128 stands for zero in the data rows.
Some points, one per row:
[129 105 133 122 100 132 118 139 139 109 128 116 156 103 138 137]
[139 144 135 110 129 112 126 113 128 117 108 135 113 135 112 127]
[133 102 137 107  86 130  96 135 139 146 132 145 146  85 140 135]
[132 129 122 135 107 140 103 112 135 140 115 137 127  96 129 147]
[128 114 132 131 118 143 117 130 129 120 125 130 138 106 143 133]
[137 111 142 110 107 139 138 127 121 125 119 119 154 114 129 131]
[119 154 104 141 172 153 166 107  97 150 127 134 147 156 124 128]
[153 164 104  98 185 144 181 102  58 166 147 155 138 161  96 108]
[116  91 140 121  65 122  77 135 173 113 122 123 129  83 143 136]
[133 149 118 104 159 138 154 134 118 154 124 147 118 150 122 125]
[126 145 129 132 151 129 138 115 105 139 118 128 134 152 118 121]
[116 130 132 121 135 130 126 131 140 107 112 121 120 115 139 134]
[121  83 154 143  64 125  55 177 247  90 120 128 107  46 188 151]
[154 188  94  88 216 141 219  64   0 165 135 138 142 239  54  92]
[105 152 104 134 173 135 176 125 106 172 150 131 141 161 101 131]
[109 144 119 141 156 132 158 138 135 153 144 126 142 140 114 139]
[133 164 107 119 176 150 179 101  61 156 119 136 143 195  97 116]
[114 116 143 153  83 108  72 166 201  91 112 119 124  63 162 157]
[102 113 132 150 135 122 115 155 166 109 146 112 139 113 144 133]
[142 125 131 113 129 135 127 130 116 140 137 141 124 112 132 125]
[132 167 106 117 190 157 191  86  37 177 148 118 152 189  86 121]
[147 162 102  97 198 141 187 112  87 172 134 154 117 175  94 118]
[116 143 119 125 146 147 142 109  96 149 148 120 150 138 125 128]
[117 161 117 130 147 122 135 123 115 146 119 135 133 142 116 137]
[151 163 110 100 167 135 156  88  80 144 123 138 119 174  90 117]
[130 152 102 103 158 126 160 123  95 121 117 150 129 155 115 126]
[141 160  99  87 162 147 170  94  47 154 140 134 151 169  92 107]
[110  88 139 171  78 116  65 148 166 109 148 115 142  80 148 149]
[102  71 142 156 105 137 110 170 178 107 150 118 147  93 184 120]
[105 142 126 136 155 158 146 115 117 155 135 115 146 146 122 132]
[151 154 108 109 159 141 168 101  71 139 118 133 138 171  99 109]
[145 152 121 109 147 135 145 104  87 135 123 128 130 159 104 111]
[141 126 116  94 119 130 119 120 110 131 135 133 130 126 129 119]
[126  94 140 166  81 111  73 138 160 100 138 108 131  82 154 143]
[115  93 126 153 106 122 139 157 187 116 136 121 126 123 140 128]
[127  90 150 127  46 122  46 155 220  84 106 134 119  49 173 139]
[124  94 143 161  81 109  72 145 158  99 139 110 130  92 150 143]
[130 130 137 135 153 138 168 128 106 156 144 127 130 163 117 124]
[137 100 152 147  89 122  85 132 147  94 130 115 113  88 146 129]
[121 153 110 112 168 145 172  91  72 200 129 140 145 196  89 117]
[139 102 131 110  85 115 114 159 157  96 134 135 119 101 161 134]
[130 117 135 129 116 121 115 153 144 128 126 144 107 117 152 120]
[107 152 125 126 159 133 157 123 125 130 116 142 150 149 115 143]
[157 169 123 115 189 141 177  98  77 157 112 148 115 179  96 107]
[114  66 162 177  53  98  39 154 208  80 136  98 131  50 174 152]
[124 145 125 134 142 134 142 116 110 131 111 126 141 147 121 124]
[115 152 105 132 187 138 179 120  91 144 152 124 143 178 109 123]
[116  75 149 152  79 121  85 168 203 103 144 118 134  70 172 152]
[141 143 108 118 159 130 150  98  49 129 155 117 129 177 104  94]
[139 174 104  87 185 131 192 110  61 166 134 153 120 205  89  94]
[120  76 152 119  45 119  55 159 197  89 126 123 117  44 186 138]
[113 112 122 148 132 129 121 148 145 121 138 136 138 124 150 140]
[123 115 154 150  96 118  79 146 163  98 113 107 111 101 148 125]
[132  98 151 140  96 111  99 156 184  92 118 138 104  93 150 137]
[120  97 144 168  91  97  82 168 216  69 112 108  91  91 160 151]
[153 150 122 114 168 138 167  95  69 166 127 142 111 176  92 102]
[127 127 117 154 123 116 122 109  96 130 153 118 141 146 120 129]
[162 194  87  98 233 143 217  90   0 157 151 123 124 219  66  89]
Then 12 other points, each followed by its number:
[138 156 111 102 157 117 160 124  91 157 129 153 119 181 105 108] 0
[141 119 140 140 114 120 118 115 115 116 125 105 110 123 131 117] 1
[143 122 128 106 121 127 125 128 138 127 129 138 127  95 133 127] 2
[150 140  96  92 156 128 179 116  76 148 144 137 129 174 111 115] 3
[137 104 133 105  94 125 104 126 132 153 136 141 136 101 129 133] 4
[114 124 149 143 116 131 119 146 165 143 100 146 125 123 142 133] 5
[ 95  98 140 162  91 146  98 147 200 111 127 109 138  76 166 147] 6
[131 117 116 119 148 157 158 122 120 128 128 129 146 115 130 135] 7
[143  96 150 130  82 128  79 155 187 110 129 130 118  62 165 141] 8
[150 151  89 110 177 112 197 105  98 147 131 141 100 199  81 112] 9
[152 198 101  90 206 134 205  64  27 174 123 153 118 227  58 107] 10
[129 155 112 126 172 142 171  98  67 150 124 126 133 180  97 114] 11
Which of these numbered points is nearest to each point below, ignoring the direction in which the first points spread most? Its number follows each.
[133  91 146 137 102 133 112 155 168 127 133 121 130  92 160 133] > 8
[137 138 143 118 111 109  96 116 147 109 112 134 103 121 127 128] > 10
[138 116 136  93  83 130  93 131 123 155 129 144 135 106 139 134] > 4
[131 125 118 145 136 105 127 141 164  97 127 122  98 143 125 127] > 9
[120  84 158 136  67 120  57 176 220  92 125 126  99  56 183 139] > 8
[138 144 107  95 148 142 143  98  79 135 140 127 140 141 113 117] > 2
[151 162 109 117 181 131 190  81  26 153 140 121 124 196  86  99] > 1
[135 151 119  99 151 124 150 134 105 147 133 142 122 166 118 106] > 0
[138 100 150 150  89 113  86 136 153  98 129 111 112  90 150 129] > 1
[128 121 122 119 119 138 113 150 167 130 128 138 115 101 148 134] > 8
[141 168 110 107 168 130 169 117  85 170 133 146 117 179 106 107] > 0
[138 130 105 128 141 112 159 119 145 123 120 135 100 164 108 125] > 9
[124  93 152 159 108 129 109 161 202 122 120 125 111  83 158 143] > 5
[104 111 128 156 120 152 126 135 155 135 129 115 143 110 146 132] > 6
[135 119 131 130 138 133 124 148 147 106 133 119 112 106 135 131] > 8
[137 130 126  87 108 133 134 117  91 183 139 152 142 140 110 122] > 4
[105 136 124 145 146 158 151 122 130 142 130 116 144 143 125 135] > 6
[140 114 124 138 137 134 116 149 158 118 135 131 109  87 141 138] > 8
[140 139 122  80 133 142 151 102  63 187 140 148 148 155  94 115] > 4
[124 121 136 117 105 118 123 151 145 115 114 137 125 116 134 122] > 0
[136 122 115 108 155 161 157 129 121 133 132 130 144 122 134 138] > 7
[134 113 113 126 137 162 149 130 134 120 131 131 146 104 148 144] > 7
[133 143 109  91 152 137 148 108  80 145 133 143 136 158 108 122] > 2
[128 119 124 101 105 124 110 132 108 119 135 134 139 126 135 127] > 3
[131 107 138 101  83 125  89 126 128 155 134 145 137 102 133 135] > 4
[137 111 131 124 115 117 106 151 164 118 124 137 111 111 154 120] > 0
[101  95 147 160  90 142  83 146 200 117 121 108 142  73 172 151] > 6
[140 155 113  99 158 124 171 122  85 135 124 155 132 177 106 116] > 0
[135 141 116 113 169 154 173 106  80 149 131 135 138 150 104 113] > 7
[106 101 151 137  80 135  95 136 175 148 128 128 133 103 150 137] > 5
[131 141 137 121 124 137 109 107 113 152 123 139 128 123 127 123] > 8
[143 115 145 133  88 116  79 126 183  96 110 129 104  91 143 141] > 10
[144 151 108  78 150 142 164  97  46 187 149 150 143 168  86 117] > 4
[127 103 124 132 113 103 129 141 175 107 122 133  95 126 130 140] > 9
[130 126 120 108 114 139 120 123 137 136 113 152 128 121 121 119] > 2
[140 150 123 111 142 131 136 103 109 129 117 142 108 150 102 120] > 10
[117 106 145 125 106 141  89 148 180 101 112 125 119  78 167 138] > 8
[126 125 139 141 119 130 112 130 141 118 114 120 127 121 136 131] > 11
[135 153 115 103 152 147 149 123 106 131 112 130 120 141 126 121] > 8
[147 172 111  77 161 128 184  97  58 167 114 164 130 191  80 102] > 0
[141 142 135 111 123 117 117 108 139 124 114 137 102 137 116 121] > 10
[121 154 127 134 146 136 147 116  94 137 113 128 136 167 109 118] > 11
[112 155 118 136 177 159 182  99  84 172 137 126 142 179 114 121] > 6
[125 142 111 100 146 127 160 129  98 137 123 141 132 162 111 120] > 0
[137 122 141 133 104 114  90 119 171  97 117 129 105 100 130 134] > 10
[100 110 146 162 106 130  93 165 193 128 140 128 134  82 159 147] > 6
[141 149 110  94 145 138 137 109  97 157 120 157 134 148 104 107] > 2
[124 112 142 133 104 133  93 142 178  94 109 124 110  79 165 138] > 8
[135 143 111  98 141 125 153 127 114 121 124 134 127 151 117 126] > 3
[137 108 139  97  94 123 101 128 118 162 144 143 135 108 121 127] > 4
[129  98 135 103  69 129  91 131 146 146 136 142 127  96 146 127] > 4
